Each path below is one point turned by a fixed rotation once a step. After each direction that follows a path, write how fast that rotation turns it, in deg/step (0 if it stays still).
Each turn is a multiple of 5 degrees from 10 to 175, or 0.
Each row of a path follows its step; steps can be skipped.
Rotation 1:
step 0: [-12 -32  17 -15 -17  -7  -1   8 -17  16  -2 -43 -42 -12  40  -8  40  21
  13  24 -25  23  -3 -21 -29 -35 -33  20  24 -43  -6 -21  13 -27 -23  -4
  29 -36   5  11  34 -28   0  -3 -33  14 -17 -45 -59 -71  16  23  27 -12
 -19  34 -15 -13  -8   1  16  17  -4 -17 -32 -13]
step 2: [-45 -16  -3  29 -12  16 -34  -4  13   9 -42  31  17  -7 -10 -12  -8   7
 -53 -25  -3   8 -18 -39  -2  19  -7 -29 -19  -2 -13  34 -11 -24 -58 -11
  62 -41 -14  -1 -16 -14 -17  23  -7  18 -20 -26 -20 -26 -13  41  -9 -17
  25  65  28   7 -15 -12  21  26 -13 -53  18  14]
step 3: [-27 -44 -24  33  11  14 -31   1  39 -22 -28 -29 -20 -19  13  27   2  44
   2  17 -23   2  13 -26 -24  17  -1  19 -33   7  19  45  35  23 -48   3
  -3 -13 -17  18 -20   0 -39  48  13  37 -45 -27 -47   2 -39  37  -1  15
   5  19  -8  15  25  25  -8  19 -46   8   2 -14]
step 4: [  2  -8  10   8 -18  10 -39 -42  20 -15 -47  30 -19 -15  36  11  40 -24
 -23   5 -12  51  45   3  -5  38  27  16 -60   8   6  19   1   7 -29 -21
  13  27  11  11 -36 -47 -13  34  15  15 -19  24 -13  11 -15 -23  48  24
   7  35 -35 -43 -19  19   2   2 -36  15   9  -9]
step 5: [-13   4 -18 -34 -24 -19  28  11 -29  20 -31  32 -18   6  48 -20   7 -29
 -27   6 -36  21  28  14 -39  11 -13  40 -72 -21  22  19  30  -6 -49  -1
  19  18  13   7  14   0  49  -1  -6  -2 -23 -11 -66  -6   6  10  14  25
  13  50 -34  14  18 -11  16  22  -8 -16 -11 -11]
step 6: [  4 -25  -3 -25  -2   4   9  27 -15  42 -35   0 -51 -12  39  14  41  12
  13  12 -15   4  47  28 -51  29  -5   9 -20 -20  38 -24  15  21  -3   5
 -13 -16 -35   7  -5   2 -30  24  -2   3   1 -12 -25 -39 -11 -12  13  51
  44  33  -9  16   0  25  40  -4  76   6  31  -4]
step 8: [  6  33  -7  -2  34  38  12   2  -4  25 -29 -23  -3  40   9 -13  -5  18
 -21   8 -58  11  -4 -45 -27  43   0   5 -16  -1 -50   0  42  -7 -17   8
 -18 -55 -11  26  17   9 -15  34  12  52 -27 -39 -37 -25   7  20  -5  16
  43  11  -3  34 -29   0 -53  13   8   2 -17  10]
step 10: [ 50   8  26 -12  -4  -2   2  -7 -12 -13 -51  70 -18 -18   0 -12  11 -20
 -25 -31 -47 -12 -20  24 -16  -6 -15  18 -26   3 -11  58  31  40 -14 -19
  32 -14  33  55  11  15   0   9  33  29   9  13 -25  -4  -6   1 -19  20
  15  30  25   6   1 -19 -17  41 -54   5  26   1]
step 11: [ 45 -21  25 -35 -21  37  -7  14 -31 -28 -31   5  18 -28  23  -9  -2  10
  -2  28  15  29  24  38 -29  34 -17   0  18   4 -25  42  14  39 -48   4
   9 -19   3  48  18   1  -4  36 -42  13  20 -19 -59 -34  13 -19 -15   9
  38  36   6  16  34  23   7  -7  -2  29  29 -17]
step 12: [ 11 -31  10 -37  22  -3  13 -21 -45 -26 -21  -3 -38  -4   9   2  79  -9
 -12  11  -2  36  29  17 -49  -5 -32  29  29   6 -14  11  -7  17  -4 -19
  -3   7  54  13   4 -23 -37  19 -63  13 -27 -15 -41 -14 -48 -12 -19  14
 -29 -11   9 -33  -9  -5  14  11   6   8  33  -6]
Directions:
[  7   6  -9  -2  -6  14  10  -1 -13  -1  -1   1   2  -7   9 -11  11  11
  -1   2  14   4   7  -3   1  -7 -12   3  -9  -8   5  -5   4 -11   6  -3
  -8   0   0  -5  -2  15  -5  -5  -1   1   2  -1   3  -7  -3  -1   6  -5
  -8   1   1   2  -9  -4   4  -2   6   0   2  -4] -> 55
[  0   6  10   4   7   4   0   1  -5   2   2   5  16 -14  -9  -2  -1   6
  -7   3  -7   6  -3   4   5  -8  -4  -1  11 -11   9  17   2   3  -8   6
  -1  -7  -1   3  -3  -8  -3   8   0   5   2  11  -3  -9 -12   1  -3  -8
  -9  -5  -6  -5   1   5  -3   2  -1  -8   1   0] -> 40
[  6  10  -2   8  -5   3   8   8   1   3   0  -5  -7   0  -5  -3   2  -6
   4 -13  -3   0   6   5   2   6  -3   9   7  -2   0  -7   9  -2   4   7
   4 -17  -6  10  -2  -4   8  -6  -1  14   9  -1   8   3   8  -6   8   7
  -5  -8 -10   4   4  -2  -9   4   5  -7   3  11] -> 35
[ -9  -4   4  -3  -3  -1   1  -4 -10   0  -9   0   5   2  -7  11   5  -9
  -2 -10   6  -7   0   0 -16   2  -7   7   6   1  -1   1 -13  -9   4   5
   0  -1  -5  -8  -5  -9   0  12  -1  -1   7 -11   3  -8   1   5 -10  -3
  -4  -6  -2  15  -4  -4  -3  -5  10   2   2 -10] -> 65
